Small tables with named rows and columns. After each table, cells are looked up by row and column.

dap =
	kagebil	zaf	loz	bafir	gisi	vaz	zemo
lat	60	144	194	156	162	99	108
reg	176	112	108	67	242	111	99
beri	147	163	159	156	188	117	124
kadivak	89	99	168	185	95	135	124

What is the loz of beri in dap?
159
What is the gisi of kadivak in dap?
95
What is the zemo of lat in dap?
108
What is the kagebil of kadivak in dap?
89
What is the vaz of kadivak in dap?
135
What is the kagebil of beri in dap?
147
What is the gisi of beri in dap?
188
What is the kagebil of reg in dap?
176
What is the vaz of lat in dap?
99
What is the bafir of kadivak in dap?
185
What is the zemo of kadivak in dap?
124
What is the bafir of lat in dap?
156
What is the kagebil of lat in dap?
60
What is the zaf of kadivak in dap?
99
What is the bafir of reg in dap?
67
What is the zaf of reg in dap?
112
What is the zaf of lat in dap?
144
What is the gisi of lat in dap?
162
What is the zemo of reg in dap?
99
Row with the largest loz: lat

Table ridokif
         simuv  gotevo   dad   ruf   lol  finuba  pofodus   sok   gol
dab       34.8    67.5  51.9  28.7  24.9    18.7     38.5  65.5  76.3
vovin     34.4    63.2  59.9  29.1  20.4    22.5     45.4  55.8  66.3
ditegor   37.6    34.5  65.6  59.0  24.7    54.0     54.0  44.2  53.3
migire    55.3    14.7  50.1  79.7  48.0    68.3     65.1  40.0  48.8
binevo    39.3    61.0  50.8  37.0  28.6    31.4     45.0  56.9  66.6

What is the dad of binevo in ridokif?
50.8
What is the lol of ditegor in ridokif?
24.7
What is the sok of binevo in ridokif?
56.9
What is the ruf of dab in ridokif?
28.7
What is the gol of migire in ridokif?
48.8
What is the lol of migire in ridokif?
48.0
What is the lol of vovin in ridokif?
20.4
What is the simuv of binevo in ridokif?
39.3
What is the gotevo of migire in ridokif?
14.7
What is the finuba of vovin in ridokif?
22.5
What is the sok of migire in ridokif?
40.0

Table mip
         dup  veg
depu      95   95
muv       36   25
kubul     35   18
fisimo    13    9
vaz       69   39
dabeven   18   13
simur     38    7
tufolib   70   54
ven       64   77
kubo      59   42
mukudif   80   27
lun       29   38
kabo      26   11

veg of ven = 77
veg of vaz = 39
veg of fisimo = 9
dup of fisimo = 13
dup of simur = 38
veg of muv = 25
dup of muv = 36
dup of kubul = 35
veg of lun = 38
Which row has the largest dup? depu

Table bivu
	rom	regapar	gavi	papize	radoz	viriduk	tedo	bego	miv
sukoso	43	44	42	44	67	76	76	39	39
dinaz	41	43	41	42	64	74	74	41	41
peda	55	54	53	54	50	64	64	59	58
kavev	42	41	46	41	23	43	44	83	82
gugofer	22	24	24	23	51	85	85	50	49
domabo	19	20	21	20	49	88	87	49	47
faka	70	70	69	70	65	41	41	49	50
pumim	73	73	71	73	67	41	41	45	46
pabeze	73	72	68	72	52	33	33	47	48
nur	80	77	72	79	49	23	22	41	42
kudok	42	40	46	41	22	43	44	83	82

What is the rom of gugofer in bivu? 22
What is the bego of peda in bivu? 59
What is the bego of gugofer in bivu? 50
What is the tedo of pumim in bivu? 41
What is the papize of domabo in bivu? 20
What is the viriduk of sukoso in bivu? 76
What is the tedo of domabo in bivu? 87
What is the regapar of dinaz in bivu? 43
What is the viriduk of kudok in bivu? 43
What is the bego of faka in bivu? 49
What is the rom of pabeze in bivu? 73
What is the tedo of kudok in bivu? 44
What is the radoz of peda in bivu? 50
What is the gavi of gugofer in bivu? 24
What is the radoz of sukoso in bivu? 67

ved:
,dukaru,laneto,gaz,moba,von,fofaza,vof,bilop
simo,0.104,0.489,0.766,0.153,0.066,0.194,0.729,0.076
labafu,0.317,0.048,0.090,0.506,0.138,0.680,0.210,0.143
betibi,0.074,0.508,0.735,0.113,0.076,0.133,0.708,0.072
zigul,0.424,0.060,0.764,0.231,0.252,0.495,0.559,0.235
viv,0.214,0.720,0.017,0.529,0.532,0.538,0.353,0.528
gitide,0.268,0.709,0.020,0.461,0.502,0.453,0.394,0.501

labafu, moba => 0.506
zigul, gaz => 0.764
betibi, vof => 0.708
viv, fofaza => 0.538
viv, vof => 0.353
gitide, moba => 0.461
zigul, vof => 0.559
zigul, von => 0.252
labafu, vof => 0.210
betibi, fofaza => 0.133
labafu, gaz => 0.090
simo, laneto => 0.489
simo, bilop => 0.076
Which row has the largest von? viv

tekebop =
	pomunon	sener	sif	pav	zosi
noz	3.514	6.705	7.808	5.236	9.259
tepasu	4.159	7.351	7.190	4.322	7.192
deten	6.067	6.237	5.216	5.423	6.014
dip	8.201	2.994	3.617	8.286	2.317
liv	5.264	5.922	6.560	5.485	5.863
kemer	4.399	6.876	7.223	4.756	7.055
rif	6.937	4.557	5.213	6.493	2.872
kavom	4.173	6.301	7.390	5.509	6.826

pomunon of noz is 3.514
pav of dip is 8.286
pav of deten is 5.423
sif of deten is 5.216
zosi of kemer is 7.055
sif of kavom is 7.390
zosi of kavom is 6.826
pomunon of rif is 6.937
pomunon of kemer is 4.399
sif of dip is 3.617

zuz:
,pud,nugo,pog,fatovu,lonep,tekated
nom,70,41,82,105,63,128
kunonep,82,138,115,169,93,189
zoga,139,186,164,165,134,73
ruga,172,93,73,24,144,104
riri,87,68,63,97,88,172
vas,109,192,83,216,125,204

pud of ruga: 172
pog of nom: 82
pud of kunonep: 82
lonep of ruga: 144
pud of zoga: 139
pog of kunonep: 115
lonep of kunonep: 93
lonep of zoga: 134
pog of zoga: 164
pog of riri: 63
fatovu of zoga: 165
lonep of nom: 63
pud of nom: 70
tekated of nom: 128
tekated of ruga: 104
pud of vas: 109
nugo of kunonep: 138
pud of riri: 87
Row with the largest lonep: ruga

Table femi
	bezimam	rut	labasi	pip
fitasu	393	303	747	597
rofedi	498	571	617	352
numiriv	481	505	633	434
vati	287	95	914	784
romi	735	284	258	723
liboli	347	228	747	704
lezugap	629	347	343	636
dabas	325	129	777	795
kos	422	590	557	369
kazo	751	241	251	769
sizeli	782	266	219	752

What is the labasi of sizeli in femi? 219
What is the bezimam of vati in femi? 287
What is the bezimam of numiriv in femi? 481
What is the rut of kos in femi? 590
What is the rut of numiriv in femi? 505
What is the labasi of liboli in femi? 747
What is the pip of liboli in femi? 704
What is the pip of lezugap in femi? 636
What is the bezimam of sizeli in femi? 782
What is the pip of vati in femi? 784
Row with the largest labasi: vati

